Turns in one plane each, and the order they were made in; the first pair answered:
A (before -> after):
[  5   6 -16 -38  23  -1   5  26   5  -7  -6 -20 -25  16 -18]  ->  [ -8  16  -8  -7  10  17  -2  25   6   5  24 -23 -22  22 -33]
[ 11  13  -8   2  31   9  -5  15 -13 -12   4  16   2  -4   2]  ->  [  7  15  -6  10  28  13  -6  14 -14  -9  11  15   4  -3  -2]
[ -7  26 -18 -11  23  -9  -2  53  14  -5  47 -12 -18  11 -47]  ->  [-28  35  22  41 -13  26 -18  35  -1 -18  23 -13  -7  31 -35]
[ 15  -3  -3  -6   2   0  -5  10   1   6   4   9   3  11 -27]  ->  [ 10   0   5   7  -6   8 -11   7  -2   2   0   9   6  16 -26]
N (before -> after):
[  6  14  -5  10   7  10   0   4  11   6  23   0   2   1 -13]  ->  [ 7 16 -3 12 11 11  0  6 13  7 19 -2  3  1 -9]
[-27 -18  -2  21 -14  14   3 -15  14   7  -9 -10   6  11  15]  ->  [-20 -26 -14  12 -15  -2   9 -24  13  15   5  -3   7  -1  11]
[ 19  19  10  -3  22   4  -3   6 -11 -12 -22  12   1  -3  -1]  ->  [ 24  13  -2 -11  14 -11   2  -2 -19  -8  -6  20  -5 -15 -10]
Y (before -> after):
[  7 -14  -2 -19 -31 -13   3 -37 -16 -32 -46  12   3  -3  27]  ->  [  9  14  13   4 -42   0 -10 -35 -39 -34 -24  23  -1  -2   3]
[ 12 -11   6  12   1  19   0 -13 -18   2   3  10   7  -3   8]  ->  [  8 -14  -3 -10   2  19  -3   2 -21 -15   8  -6  -8   1  -4]
[ -7  -1  11   9  -2  30 -15   0  -4   2   8   0   3   5  -8]  ->  [-11 -18  -2 -13   4  22  -8   5   9  -4  -2 -14  -2   7   2]
W (before -> after):
[  3   7  21  30   6   9  -5 -14   8  20 -16  12  28   8  28]  ->  [  3  13  24  36  -3  11  -7 -17  -5  18  -7  17  25   6  18]
[  8  29   1  12   4  -1   3   3  -8   7   7  19 -11  -4  -2]  ->  [  1  26  -4  13   7   4   4  11   3  11  15   9 -13   1  -5]
[-17 -11   7  39 -22   6   3 -22   6  19  11   5  17  -3   6]  ->  [-19 -16   3  37 -17   7   5 -18  15  23  10  -2  17   0  11]
Now pairs of rows:
(two turns a pair)
[-26 -12  13  32 -43  10   7  -8  38   5  -2 -15 -13 -17  10]  ->  [-13 -26   1  -3 -23 -10  17  -6  45   0 -29 -11 -13 -25  28] | W then A
[-10  -9   4   7  27  -8  11  24  35  19  -4 -16   7  -5  -3]  ->  [-19   5  16  26  13   8   0  27  22  13  11 -19   2   1 -18] | A then Y
[ 18   2  19  32   8   7  -5 -32   4  17 -12  25  17  10   1]  ->  [ 33  -6  -5  -6  31 -18   7 -22  13  20  -7  24  10  -1  -1] | A then A
[ -5 -29   0  12 -41 -13  13 -20 -27 -27 -17 -32  13   1  -2]  ->  [-16 -30  -7  17 -38  -4  11  -9 -14 -20   1 -47   9  10  -8] | W then W
[-18  -7 -24 -16 -19  -9   6  -2   8  -9  15   1 -13  -8 -17]  ->  [-17   4   2  -5  -2   9  -1   6  17 -19 -34  -3   0  10  13] | N then W
[-10   3   0   1  -2  12  -2   9   1 -14 -21  -7  -3  13   7]  ->  [  2   1 -12 -19   9  -3   3  12   0 -11 -17  -2  -6   3   3] | W then A
[ 10  20  19   9   5   5 -11  15 -13  -8 -11  16   1   6   1]  ->  [ 11  17  12   6  -8  -1 -10   8 -24 -11   5  19  -5  -2 -12] | N then N
[ 13  -3  -1  14 -16 -11   3 -10 -25 -20  23   7   8  -1 -13]  ->  [  1 -12   3   2  -4   3   0   9  -6 -38 -11 -20   6  20   9] | Y then N
[ -4 -12 -25 -41 -25 -17  -1  -3 -22 -28  28 -12 -36 -25 -32]  ->  [-32 -22 -29 -17 -18   8  -1  13  19  -8  42 -44 -29  -2 -23] | A then W
[ 11 -23  -1  31 -23  10  -3  -2  -6  29 -23   0  32  -3  -4]  ->  [ -1 -23 -17   1 -14  19 -10  34  -1   5  -9 -35   7   9 -25] | Y then W
[ 20  23  19   0  -6 -10 -18 -13 -17 -11  17  30  15   8 -22]  ->  [  4   0 -13 -25   1 -13 -11   7   9 -10  42  -4   1  13 -31] | Y then A
[  5  11  21   5 -19  -1   8 -24 -38   2  -6  17 -15  -2 -13]  ->  [  5  24  33  22  -4  13   3 -14 -26  10 -11  15  -7   9  -7] | N then W
[-10   4  -2  34  -7  11  25   9  10  34  20 -12   9   0  -8]  ->  [  5  -6   1  17   5  -5  33  -4  11  30 -23   2  20  -8  23] | W then W
[ 37  -3   2 -42  21 -30  -6  -8 -18 -24 -42   8  -6  -5  18]  ->  [ 15  22   1  -9 -11  -3 -24   6 -37 -23  39  -7 -26   2 -44] | W then W
[-20  22  18  30 -17  10   4 -17   2   5   2   2   9  -3  -4]  ->  [-17  -1  -8 -20  15  -5  16   6  30  -1 -14 -23  -1  -1   9] | Y then N
[  7  17  23  44 -40   3   1 -44 -27  11   7  45  30  -8   6]  ->  [ -7   2  32  32 -46  14  -4 -38 -20 -18 -40  22  27   9  32] | W then A
[ 21  26  18 -17  31   0  -2  18 -11  -3 -25  12  -4   4  11]  ->  [ 17   9   6 -33  28  -8   4  17  -5  -9 -29   2 -10   2  15] | W then Y
[ -3 -19   6   1  -3 -11 -21 -23  22   7  21  -5  -8 -22  14]  ->  [ -8 -15   6   2   1  -4 -26 -10  25   7  31 -14 -12 -15   6] | Y then W
[ 14  23  15   9 -10  18  -8   8 -32  -5   3  31 -19  -8 -24]  ->  [ 25  11  -1  -5   1  -3   4  -1 -25  12  12  42 -13 -24 -20] | N then N
